One hidden turn or mirror swaps the rows below in pairs. Which row is each named row swapped with?
The rows were stretched afterwards, more along some directions than others.
j_955: [-17.5  -0.1  -8.1   4.9  -8.0  -3.6  -6.7  -8.3   4.7  -8.4  12.5  -3.2
  38.1   8.3  -3.2  -6.4   5.3   6.5]
j_588: [-18.9   5.4  -6.0  -6.0  -7.7  -3.4   0.7 -10.4  11.5 -15.5  12.5  -4.7
  27.0  -2.0   0.9  -2.1   8.2   6.8]
j_44: [ 21.0  -7.6  -0.5   2.3  -0.5   1.9  19.5   7.8 -11.1  -7.3   4.0   4.5
  25.7   7.4  -1.7   5.0  20.5  10.2]
j_19: [-17.2   3.1  -3.2   2.8  -1.1  -4.4 -10.5 -11.4  14.2 -18.7  16.9  -7.4
  38.7  -7.2   0.6  -8.3   7.4   2.9]
j_547: [ 26.5 -11.4  -0.9  -9.4 -18.1   8.9  21.4   4.6 -16.2 -10.6  -3.8  15.6
  15.9   0.7  -6.1  -0.6  20.2   8.9]
j_231: [ 26.8  28.9  15.7  12.8   8.9  -2.1 -17.3  15.0 -12.4  -6.6  -3.9 -37.4
  39.3  -5.1  37.9 -15.8  14.7  14.1]
j_964: [-17.6  -4.7  -7.5   5.8  -4.2   4.8  -8.9 -13.7  -6.4  -9.6   5.0  -0.4
  32.2   5.9  -2.8  -5.9  10.9   6.0]
j_798: [ 30.3  24.0  15.6   3.7   9.1   1.7  -5.9  16.1 -19.9  -5.4  -7.9 -37.4
  38.4  -5.0  34.0 -18.6  22.8  10.2]
j_88: [-17.3   1.1  -8.8   1.1  -6.7  -4.5 -11.3 -11.1   2.0  -9.2   4.1  -0.4
  31.2  -4.0  -9.1  -8.9   4.6  -0.4]
j_123: [ 43.1  -6.7  11.7   0.2   7.3  -0.9   6.6   9.7 -10.7  -8.9  -3.2 -27.8
  22.8  -8.8  25.6  -6.1 -21.7  24.6]
j_995: [ 24.2  11.9   6.1   6.8  -1.7 -14.3 -18.9 -15.8   7.8 -11.3  13.2 -11.7
  26.1  -6.4   7.3  -6.2  11.3 -11.8]
j_876: [-10.6   5.6  11.2  -7.7  -8.3  -5.5  10.5  17.7   1.1 -20.3  21.9 -15.9
  31.8  33.0  25.0   4.6  -4.0   1.6]
j_721: [ 52.4  -4.0  10.0  13.3  11.2   4.2   2.8   6.9 -10.8  -8.9   2.7 -31.2
  23.9  -4.2  25.8   1.0 -15.6  19.5]
j_988: [ 17.3   9.9   7.0   5.7  -3.0 -17.2 -22.6 -11.6   0.1  -7.3   6.3  -8.2
  33.5  -4.5   6.8 -10.5  15.4 -10.0]
j_843: [ 38.8  26.3  13.2   9.4   6.6  -2.0 -12.8  17.9 -16.3  -3.5   0.0 -39.7
  44.2  -7.3  32.9 -17.1  17.9   9.3]
j_511: [-18.6  -0.5  -7.4   7.5  -9.0  -0.4  -7.9 -10.6   1.9 -14.1   8.4   7.7
  25.6   3.6  -7.6   3.0   0.8   4.1]
j_809: [ 20.8   7.1   7.2  10.6   5.3  -3.6 -15.5 -13.3   9.5  -8.6  10.1  -7.5
  25.7  -8.0   0.4  -5.0  17.8  -1.9]
j_483: [-13.7   4.5  15.3 -19.4  -9.8  -5.1  17.1  14.3  -3.3 -19.1  22.4 -14.6
  45.2  25.1  20.7  -2.4  -6.0   8.5]
j_946: [ 35.6  21.9  12.0  11.4   5.5   3.1 -15.0  16.9 -17.8  -1.4  -3.3 -36.7
  49.5  -5.5  32.2 -17.6  17.4  17.0]
j_770: [ 32.6  -6.3   1.9  -9.8 -19.1   5.7  23.3   3.8 -19.7 -15.8   1.9   9.5
  21.6   3.0   6.5   0.6  19.0   7.0]
j_875: [ -3.4   3.3  13.9 -16.3 -13.6  -3.7  17.1  15.8  -3.9 -19.1  25.1 -19.8
  41.7  33.7  30.7  -1.1   3.8   6.3]
j_978: [ 47.5  -7.5   8.4   6.4   4.9   4.8   3.9   2.1 -13.6 -11.2  -3.9 -32.3
  15.0  -9.1  26.7  -7.2 -15.5  21.3]
j_708: [ 30.5 -11.5   1.2  -8.0  -7.6   3.4  23.3   4.3  -9.7 -13.0  -1.7   6.2
  17.3  -6.1   1.5   0.4  14.2  11.2]
j_395: [ 36.1 -15.5   9.1   5.9   6.2  -7.3   5.3   1.4  -3.3 -13.4  10.2 -30.7
  22.8   7.7  27.9  -2.9 -24.2  15.9]
j_144: [ 21.6   1.5  -3.6   7.8  -1.7   6.4  19.7  14.4 -11.7  -5.3   1.0  -1.1
  23.2   5.2   5.4  -4.8  19.7  14.0]
j_208: [ 34.5  -5.2  -1.3  -2.3  -7.7  -0.7  15.4   3.4 -15.5  -8.8  -3.0   1.6
  15.7  -3.6   7.3  -5.2  19.0   5.4]
j_630: [-15.3  11.9  18.5 -11.9  -0.5 -10.1   5.3  11.0   4.9 -26.3  24.2 -21.8
  38.4  18.6  26.7  -5.1  -7.0   4.2]
j_986: [ -9.9  -1.1  14.1 -10.4  -9.3   3.6  16.8  15.1 -11.0 -24.7  13.5 -13.5
  36.0  30.7  23.4   0.9  -4.6  11.1]
j_456: [ 48.7   2.8   8.6   8.4   3.9   7.4   0.9   1.0 -14.4 -13.4  -0.5 -26.1
  19.7  -9.4  23.3   4.1 -15.0  22.6]
j_452: [ 45.6  -5.5  11.8   5.2  11.0   4.0   6.9   7.5 -10.4 -10.6  -2.8 -27.6
  22.4 -12.3  21.5   1.7 -20.5  25.7]
j_275: [ 33.4  25.5  16.3  17.1  12.3   4.8 -13.3  15.3 -12.3  -3.7  -1.7 -39.1
  42.1  -3.4  27.7 -11.1  15.4  13.3]
j_751: [ 35.3  -7.2  14.9  13.8  13.5   1.0   8.8   7.4 -14.6  -8.5  -1.7 -34.0
  27.1   2.6  26.6   3.5 -23.2  24.9]
j_552: [ 15.5   8.9   9.7   3.3  -5.8  -8.7 -10.1 -13.9   1.8 -10.3   7.4  -3.9
  22.6   1.5   4.9  -6.8  14.8  -5.3]
j_414: [ 41.9   1.3   8.9   5.6   1.1   6.0  -0.7   4.8 -13.3 -13.6  -6.5 -22.9
  20.1  -7.7  24.8   1.8 -20.2  22.8]
j_506: [-15.9  13.7  -6.3  -0.6  -8.2  -3.4  -7.5 -12.6   1.2  -7.9   6.1  -1.8
  30.3  -3.7  -3.4  -7.8  10.2   3.4]
j_779: [-14.7   9.0  13.7  -8.6 -10.3  -4.3  17.9  18.8  -4.1 -18.2  19.8 -17.9
  34.8  38.2  27.3  -0.6  -2.4   9.6]
j_163: [ 31.8  19.0  18.0   3.4   6.4  -3.6 -11.9  14.6 -18.6  -6.7  -6.8 -37.2
  45.2  -9.4  37.8 -22.8  12.1  13.7]
j_913: [-17.5   4.2  12.7  -5.9 -10.6   1.5  14.6  12.2 -10.2 -21.1  17.3  -8.8
  31.8  39.8  28.3   3.6   1.9   5.1]
j_960: [ 21.7   4.0   5.0  12.7   3.7 -12.5 -23.3 -15.6   6.2  -4.1  12.5 -10.0
  31.4  -6.2   4.4  -4.9  11.4  -9.6]
j_331: [ 17.0   2.4  10.2   6.5  -0.3  -6.6 -15.7 -14.0   2.4  -8.3   9.0  -7.1
  36.2  -3.1   0.6 -12.0  16.0  -3.8]
j_459: [ 30.0 -11.1  -1.9  -4.5  -6.5   6.5  23.3   4.2  -3.9 -10.9  -1.8   5.0
  14.1  -5.7   1.0  -3.0  16.3  13.9]
j_352: [ 30.3  -1.1  -2.3  -1.3 -10.9   1.1  13.6   6.3  -9.4 -12.8   6.9   8.5
  22.0   3.6   7.4  -1.3  17.3   3.2]
j_73: [-15.6  -0.4  -9.8   7.8  -5.8  -1.0  -7.5 -10.1   3.8  -6.7   6.9  -2.2
  28.8   2.1  -5.9  -5.8   7.9   1.3]
j_82: [-10.7   7.3  11.6 -10.9  -7.1  -8.7   9.2  17.3  -4.5 -17.7  19.9 -17.6
  35.6  33.9  26.8  -0.8  -2.7   0.9]

j_779 is swapped with j_955
j_82 is swapped with j_73
j_452 is swapped with j_708
j_19 is swapped with j_630
j_414 is swapped with j_547
j_88 is swapped with j_876
j_809 is swapped with j_163
j_988 is swapped with j_275

